The same turns and mirrors carry the whole set onto itself and the rows of a family onto each other. Which other rows belong to the same family as each row named below? List them in the order they appear above.
These 36 rows form 12 families of 3 rows each.
malo: [-1.90 -1.39 -1.77 -4.91 -1.67  2.14 -0.65 -3.42  0.70 -0.16]
vaz: [-1.37  0.31  0.24 -0.62  1.17 -0.19  0.23 -1.38 -2.82 -0.65]
kagu: [ 0.84 -3.96 -1.96 -3.24  1.00  0.52 -1.16 -3.14  2.07  0.32]
tela: [ 1.26  0.16 -1.63 -0.45  1.07 -1.52 -0.72 -2.58  0.65  0.08]
bila: [-1.19 -2.94  0.26 -0.05  1.81  1.34  0.08 -3.92 -0.97 -2.51]
Taz: [ 0.38 -2.81 -0.49 -1.51 -0.14  0.26 -1.37 -1.56  2.78 -2.73]
redaf: [ 0.96  0.83 -0.14 -2.58 -2.97 -0.88 -1.89 -2.83 -0.37 -1.74]
Lan: [ 0.97 -0.37  0.05 -1.66 -0.54 -0.52  1.68 -1.67 -1.35 -3.05]
Tusal: [ 0.41 -1.97 -0.33 -0.73  1.82  0.11 -3.31 -4.04 -1.26  1.51]
Fumom: [-1.93 -1.03 -2.58 -1.62 -0.67  0.95  1.05 -3.28  1.28 -1.36]
nobuz: [ 0.81  1.01  0.53 -1.55 -0.95 -0.73 -2.41 -1.09  0.82 -1.93]
Pumek: [ 0.53 -2.17 -1.42 -0.96 -1.82 -0.63 -0.24 -3.12  1.56 -3.03]
gegu: [ 0.01 -1.02 -1.32  1.22  0.64  0.37  0.28 -3.91  0.28 -0.38]
sig: [ 1.54 -2.08  0.45 -3.04  0.44  3.29  0.90 -0.55 -1.58  0.09]
pevu: [ 0.30  1.16  0.34 -2.75 -1.18  1.15 -2.49 -3.73 -1.82  1.64]
Vit: [-1.15 -3.34  1.28 -4.23  0.51  2.84 -2.13 -4.08 -1.79 -0.93]
kole: [ 1.34 -0.09 -0.57 -4.71 -0.31 -0.01 -2.96 -2.73 -0.23  1.70]
tenop: [-0.72  0.77  1.62 -1.57  0.53  0.85 -1.72 -3.52 -3.21 -1.10]
gofak: [ 1.54 -1.85  0.17 -1.79  0.80  2.78  1.50 -0.47 -1.38 -0.35]
guteg: [ 0.33 -2.85 -0.55 -0.75  2.02  0.35 -3.09 -4.14 -0.83  1.34]
Negiv: [-2.21 -3.49 -1.55 -3.45 -2.45  0.51  0.57 -2.32 -1.02 -1.24]
zate: [-1.59  1.80 -1.44 -2.89 -1.67  0.62 -0.40 -3.01 -0.47 -0.24]
sobup: [ 1.03 -0.57  1.00 -5.33 -1.72  0.80 -0.26 -1.82 -2.10 -1.64]
Div: [ 0.55 -2.89 -0.60 -4.66 -2.89  0.81 -2.06 -3.31  0.96 -1.77]
Kepa: [ 0.62 -3.91 -0.20 -4.09 -0.64  1.24  1.30 -2.16 -0.12 -2.85]
zezu: [ 0.55 -1.76  0.64 -4.73 -1.44  1.09 -3.36 -1.50  1.44 -1.25]
pib: [-1.56 -1.79  0.89 -4.97  0.09  1.82 -1.61 -1.75 -2.84  0.64]
Kosov: [ 0.37 -2.57 -0.30 -1.46  1.72  0.50 -3.55 -4.13 -1.12  1.68]
bule: [-1.90 -4.44 -0.62 -2.00  1.66  1.53  0.71 -1.93 -0.75 -1.11]
luta: [-2.01 -1.40 -1.51 -1.52 -2.25 -0.75  1.05 -2.03 -1.56 -1.54]
fof: [ 1.66 -3.56  1.67 -1.20  1.09  0.41 -3.40 -3.19 -1.06  0.21]
Dofuz: [ 1.66 -3.30  1.53 -0.42  1.32  0.03 -3.03 -3.13 -0.99 -0.06]
neziz: [ 1.75 -2.71  1.76 -0.87  1.04  0.03 -3.44 -3.12 -1.40  0.25]
Pozi: [-0.24 -4.22 -0.92 -3.44 -0.26  2.82 -1.43 -4.39  0.75  0.80]
dus: [-1.90 -1.05 -0.78 -3.80 -3.08 -0.05 -0.30 -2.03 -2.33 -0.58]
kune: [ 1.67 -0.86  0.59 -2.37  0.40  2.69  0.94 -0.43 -2.04  0.09]

The rest of the family of luta: Negiv, dus
The rest of the family of nobuz: Taz, zezu
The rest of the family of neziz: fof, Dofuz
The rest of the family of tenop: bila, Vit
The rest of the family of Kosov: Tusal, guteg
The rest of the family of Div: redaf, Pumek
The rest of the family of vaz: pib, bule
The rest of the family of sig: gofak, kune
The rest of the family of gegu: pevu, Pozi

The same turns and mirrors carry the whole set onto itself and the rows of a family onto each other. Which other rows belong to the same family as each row named below? List them in the order they appear above.
These 16 rows form 4 families of 4 rows each.
E: [-1.87 -0.51  2.49 -1.07  5.81  2.40 -1.86 -1.94  0.58 -0.89]
L: [-0.79 -0.65  2.85 -1.13  2.98  2.58 -2.34 -5.21 -0.19 -1.01]
S: [ 0.80  0.59  0.09 -1.24  0.16  1.82 -1.27 -2.62 -4.26  0.38]
Z: [-1.85  1.02  1.85  1.12  0.19  0.14 -2.40 -4.00 -2.68 -0.71]
P: [ 1.32 -0.05  2.17 -1.22  1.77  4.89 -1.52 -3.12 -1.93 -0.35]
Y: [-2.20  1.41  1.53 -1.52  5.25  0.94 -3.61 -0.67  0.64 -0.96]
G: [-1.75 -0.12  0.85 -1.18  1.79 -0.90 -2.16 -4.92 -2.15 -0.36]
W: [-2.92  0.07  0.40 -1.06  5.06 -0.98 -1.61 -0.95 -1.37 -0.18]
R: [-2.06  1.55  1.00  1.23  3.19  1.26 -1.29  1.61 -2.77 -0.12]
B: [-3.69  0.91  1.78  1.23  3.33 -0.93 -2.27 -1.61 -1.32 -0.77]
A: [-0.36  0.79 -0.36 -1.13  3.43  1.69 -0.72  1.30 -3.48  0.59]
F: [-1.22  1.15  2.02 -1.63  2.09  0.87 -4.19 -4.79  0.01 -1.22]
N: [ 1.43  1.84  1.28 -1.71  0.30  3.58 -3.30 -2.72 -2.17 -0.49]
X: [ 0.25  0.14  1.81 -1.12  4.56  4.73 -1.07  0.17 -1.16 -0.17]
U: [ 0.42  2.09  0.77 -1.60  3.43  3.66 -2.71  1.41 -1.53 -0.23]
D: [-0.17  1.62  1.10  1.12  0.02  2.31 -1.46 -0.76 -4.15 -0.03]

The rest of the family of A: S, G, W
The rest of the family of Z: R, B, D

The same turns and mirrors carry the whole set onto itself and the rows of a family onto each other. Which other rows belong to the same family as each row named below? List them in the order they appear above.
These 32 rows form 4 families of 8 rows each.
Girif: [ 5.70 -2.90 -0.95 -0.13  1.86  2.85  1.92 -0.98 -1.40 -0.53  0.81]
vedur: [ 2.92  0.18 -2.10 -0.82  2.46  3.26 -0.81 -1.27  1.45  0.62  1.31]
vasi: [ 1.27 -1.14 -3.10  3.08  3.53  1.90 -0.82 -0.84 -0.95 -1.34 -0.86]
goru: [ 2.82 -1.38 -2.62  1.58  3.64  0.42  0.30 -1.40 -0.80 -0.88 -1.96]
sika: [ 1.58  0.61 -1.20 -0.30  1.16  4.08 -1.08 -0.52  1.64 -0.77  1.61]
kufif: [ 1.63 -3.60  0.13  0.05  3.61  1.29  1.91  0.34 -3.08 -3.43 -1.23]
Pip: [ 1.02 -1.70 -3.48  1.50  3.27  1.84 -0.65 -1.61  0.08 -2.01 -1.59]
pezi: [ 1.94 -4.27 -0.93 -0.29  1.80  3.56 -0.23  1.37  1.23 -1.49 -0.93]
fozeg: [ 4.44 -2.82 -2.36  1.21  0.78  3.12  1.27 -1.05 -2.17 -1.66  1.70]
Lagig: [ 4.23 -2.87 -1.61  1.58  1.99  4.03  2.72 -0.91 -2.23 -1.76  1.03]
gegit: [ 1.27  0.90 -0.49  0.63  4.02  3.30  0.33 -2.04 -4.19 -2.33  1.90]
Beke: [ 2.56 -2.51  1.81 -0.56  3.70  0.79  1.55 -0.77 -3.57 -1.98 -1.23]
dide: [ 2.20  0.17 -2.39 -0.28  1.96  4.72 -0.51  0.01  0.32 -0.59  2.85]
fub: [-0.51 -0.30  1.43  0.32  4.28  1.75 -1.84  0.40 -0.68 -1.83 -0.68]
nuku: [ 1.65 -0.06 -1.37  0.00  2.35  4.61 -1.65 -1.59  0.47 -0.27  2.80]
fuvo: [ 2.14 -1.35 -2.71  2.54  3.73  2.05  0.81 -0.64  0.58 -1.81 -1.77]
zatat: [ 1.07 -3.50  0.99  0.63  3.77  2.16  0.62 -0.63 -3.30 -3.22 -1.88]
sidi: [ 2.06 -2.18  1.69 -2.66  2.26  4.90  0.84  0.09 -2.06 -2.49  1.91]
lusur: [-0.89 -0.47  0.24 -1.31  3.74  2.78 -2.63  0.24 -0.66 -2.02 -0.10]
pofeg: [ 2.96 -4.43 -0.91 -1.42  3.11  3.65 -0.84  1.14  1.03 -1.80  0.15]
gizu: [ 1.88  2.01 -1.36  1.19  2.95  2.00  0.66 -1.17 -3.17 -2.36  1.61]
rusur: [ 2.86  1.34 -0.69  0.26  2.84  1.93  0.82 -2.86 -3.41 -0.81  1.57]
dipe: [ 2.75 -0.91  2.40 -2.96  2.57  3.57  0.36 -0.65 -1.34 -0.51  2.03]
Pup: [ 3.17 -2.77  0.90  0.72  4.58  1.81  1.18 -0.29 -3.61 -3.56 -1.06]
Pavag: [ 2.64 -0.76  2.40 -2.08  1.99  3.91 -0.67 -0.24 -2.48 -2.60  2.29]
neguv: [ 2.27 -2.01  2.11 -1.49  2.66  3.99  0.92  0.41 -2.64 -1.63  3.18]
rima: [ 2.95 -4.17  1.00 -0.79  2.71  3.93 -0.49  0.34  1.28 -2.06 -1.04]
merut: [ 0.46  0.72 -0.40  1.39  2.81  2.23  1.06 -2.42 -3.65 -1.92  1.34]
Niled: [-1.20 -0.92  1.04 -1.23  5.15  2.86 -0.96 -0.23 -0.41 -2.03 -0.13]
Vam: [ 2.63 -3.56  0.38 -1.68  3.25  2.13 -0.17  0.86  1.26 -0.53 -1.51]
diruz: [-0.17  0.60  0.62 -1.29  4.29  1.16 -1.34 -0.99 -0.74 -0.92 -0.74]
Pok: [ 5.22 -1.93 -1.83  0.16  1.40  4.20  2.09 -1.27 -1.30 -2.46  1.20]

The rest of the family of pofeg: kufif, Pip, fozeg, nuku, neguv, merut, Niled
The rest of the family of gizu: sika, fub, fuvo, Pup, Pavag, rima, Pok
The rest of the family of Girif: vedur, goru, Beke, rusur, dipe, Vam, diruz

